0: [150 109 134 149 127 125 155 133 107 142 135  89 114 140  60 129 130 169
 139  94 142 121 139 104  95 121  84 103 115  80 143 145]
1: [106 137 136 140 119 114 111 116 133 123 101  98 122 144 145 113 116 118
 144 136 104 137 163 130 154 147 159 166 138 160 155  41]
2: [127 101 106 116 157 126 128 123  99 110 139 105 138 136  78 116 136 165
 147 162 127 131 120 130 120 160 105  76  85  88 122 134]
3: [148  81 157 106 146  95 189 157 118  87 123 148 106 155  97 124  91 155
 159 124  94 138 113 126 112 135 132 127  93 119 172 116]
4: [110 144 105 154 118 165  89 105 135 125 151 143 113 119 151  88 141 123
 101 125 140 111 165  98 145  72 164 121 139 135 128 117]
5: [120 135  92 176 141 122  76 117 125 128  72 155 125 151 172 101 167  91
  95  97 102 106 112 147  84 110  91 168 144 133 125 103]
6: [136 120 138 104 134 142 134 125 145 167 109 120 136 136 137 168 113 146
 116 115 146 124 154 125 137 141 121 123 157 162 116 109]
7: [132  99 101  89 133  98 110 128  96 103 144  94 160 150  79 111 165 174
 151 166 139 120 136 115 134 154 122  71  89  93 103 129]
8: [ 98 127 102 138 108 123  86  95 134 136 133 166 118 123 160 123 134 102
 111 122 137 103 153 120 141  91 160 162 144 151 129 130]
9: [121 141 152 208 115 164 148 164 151  80 166 138  88 116 136 106 109 110
 138 143 113 119 128 137 153  95 187 134 133 107 114 103]
10: [147 123 150  89 139  99 171 142 151 169 125 114 158 129 129 150 125 136
 122 112 133 107 110 139 126 156 116 130 136 132 115 116]
11: [138 140 140 181 128 128 120 142 126 115 126 118 119 118 139 109 141 124
 133  92 107 118 131 118 132  98 154 154 156 124 128 111]
12: [124 144 129 121 148 109 103 135 111 143 128  86 163 143 113 132 149 135
 135 110 117 131 122 142 115 135 114 151 140 128 135 114]
13: [131 140 177 146 124  94 142 194 103  97 156 130 103 132 122 163 112 131
 152 147 109 150  71 221 153 151 138 120 122 121 101 129]
14: [139 130 138 118 140 126 121 116 155  98 107 127 159 138 153  85 121  99
 121 118 121 123 127 129 114 123 130 147 138 144 143 109]
15: [131 141 129 150 132 149 144 118 170 140  91  96 156 107 143 148 112  88
 126 119 119 119 130 114 133 156 121 166 146 128 122 116]
16: [ 74 112 128 180 172 101 101 143 108 141 131 166 105 111 137 166 146 100
 122 146  78 100  68 188 147 113 136 187  91  92 160 153]
17: [129 147 134 121 131 125 144 126 135 136 104 131 117 117 143 138 121 104
 130 112 104 177  99 126 110 144 117 160 113 147 165 147]
18: [108 127 114 152  94 106  70 102  98 106 104 113 114 103 108 153 127 103
 163 151 128 118 153 131 140 154 146 155 127  95 121 136]

[140  95 103 121  99  81 168 145 172 126 107 124 118 163 119  99 139 138
 123 141 162  57 140 126  95 150 106 104 127 121  89  80] 10 6 14
[123 126 161 145  71  67 139 199 104 105 125 120  81 137 104 178 104 133
 153 174 136 129  84 244 142 188 137 129 127 121 107 111] 13 18 10
[143 106 130 162 127 123 127 124 108 136 124  88 120 135  53 143 137 148
 156 103 131 131 150  91 100 129  96 121 116  71 144 144] 0 2 12
[ 63 104 122 174 157  94  96 132  89 135 107 152  74 121 110 176 124  87
 135 168  82 110  78 196 137 127 128 184  75  80 187 144] 16 18 17
[127 106 169  73 130 107 182 167 149 128 146 143 140 168 144 112  84 153
 106 155 142 111  94 185 108 139 115 122 125 167 138 105] 10 3 6
[ 90 129  97  96 123  94  78  86 127 155 117 123 145 131 151  99 167 114
 113 129 138 101 158 115 134 111 134 152 124 155 126 106] 8 14 4
[112  96 120  86 119 101 100 123 130  80 154 114 152 147 122 120 129 170
 174 191 152 107 147 133 139 166 162 108 117 133  97  83] 7 2 18
[126 137 132 133 134 130 159 129 134 133 108 137 107 120 138 120 116 104
 130 121 102 165 113 133 120 130 116 163 114 130 166 128] 17 14 15
[ 90 126  98 116 131  97  70  86 125 146 128 121 151 131 144  95 159 112
 116 136 128  83 139 118 119 111 136 162 128 124 125 105] 8 12 14
[127 118 132 107 173 132  76 106  92 125 120 114 203 131 140 150 142 139
 139 110 114 153 147 122 156 142 143 127 143 153 138 123] 12 6 14
[152  91 134 109 140 100 185 148 150  83 105 150 114 173 116  95  89 127
 144 145 105 113 119 133 100 142 122 126  97 132 161  80] 3 14 10
[126 151 151 150 163 153 132 115 165 155  77  69 181 111 146 167 115  87
 135 116 110 126 101 123 107 176  96 172 158 136 136 105] 15 12 17
[125 132 106 118 124 142 133 123 129 160 140 158  99 110 128 118 128 114
 102 123 139 137 122 121 108  98 105 114 103 121 137 176] 17 8 4
[140 147 132 174 118 102 147 148 102 139  78 122 101 119 106 144 130 106
 112  89 102 142 118 157 124 153  96 138 119 110 163 124] 17 12 11
[114 112 116 146 112 114 122 124 130 106  87 128 121 139 159 124 120 118
 154 139  95 121 177 121 143 166 163 154 143 166 137  55] 1 14 11
[ 86 119 100 222 115 182  39 112 122  91 140 131 104 136 139 165 153 119
 151 182 160 111  87 143  87 131 107 132 148  71  46 152] 18 5 8
[136 125 138 161 131 140 121 114 111 144 108  80 114 131  63 140 130 129
 146  97 134 117 149 104  92 131  81 131 128  73 152 136] 0 12 2
[146 120  93 120 128  73 150 128 123 134  79 138 120 121 110  89 145 104
 101  89 106 100 145 124 137 139 124 127 106 124 164 110] 14 12 17
[190 107 124 109 117 106 190 135 157 118 102 157 124 118 119 137 116 111
 119  99 142 117 130  96 114 147 108 104 126 111 122 181] 10 17 0
[112 143 150 113  94 136 131 130 109 114 158 118 102 102  99 130 119 123
 138 156 155 143 147 129 153 119 161 121 111 109 137 158] 18 4 11
[144  94  89 196 169 172 127 151 110  91 124 188  92 113 115 176 143 134
 131 160 111 139  94 137 138 138 106  56  77  84  97 182] 2 16 0
[148 107 146  84 147  89 176 149 158 157 122 123 156 142 126 153 118 149
 124 113 122 108 110 131 124 159 115 129 141 140 121 120] 10 6 12
[157  97 129 113 133 164 137  90 136  65 129 118 145 135  96 125 105 128
 168 153 145 155 121  85  80 151 102  95  92  82 127 171] 2 0 7
[ 80 100 156 174 156  98  96 127 105 116 133 162 100 123 123 166 124  76
 133 156  99  97  71 199 137 105 135 186  96  78 170 157] 16 18 13
[117 125 146 175 163 146 146 142 122 144 143 128 123 117 126 153 134 130
 130 123 107 126 108 130 137 112 139 145 129 117 146 125] 11 12 17
[168  88  84 195 156 163 137 150 109  74 111 187  89 122 115 163 145 135
 140 138 111 150 103 105 126 139 118  56  93  83  89 189] 2 0 7
[130 146 120  95 102 129 174 131 162  87 168 145 119 118 149  84 128 124
 147 157 142 147  99  87 120 116 148 120 117 130 105 146] 14 17 4
[ 90 145 100 112 114 108  97  83 134 160 123 113 147 118 141  90 151 112
 106 125 137  96 147 120 126 113 135 161 124 142 136 100] 8 14 4
[151  94  92 118  92  74 170 145 165 121 113 122 106 160 111  87 150 141
 128 132 153  72 118 123  89 151 100 115 119 104 100  91] 10 0 2
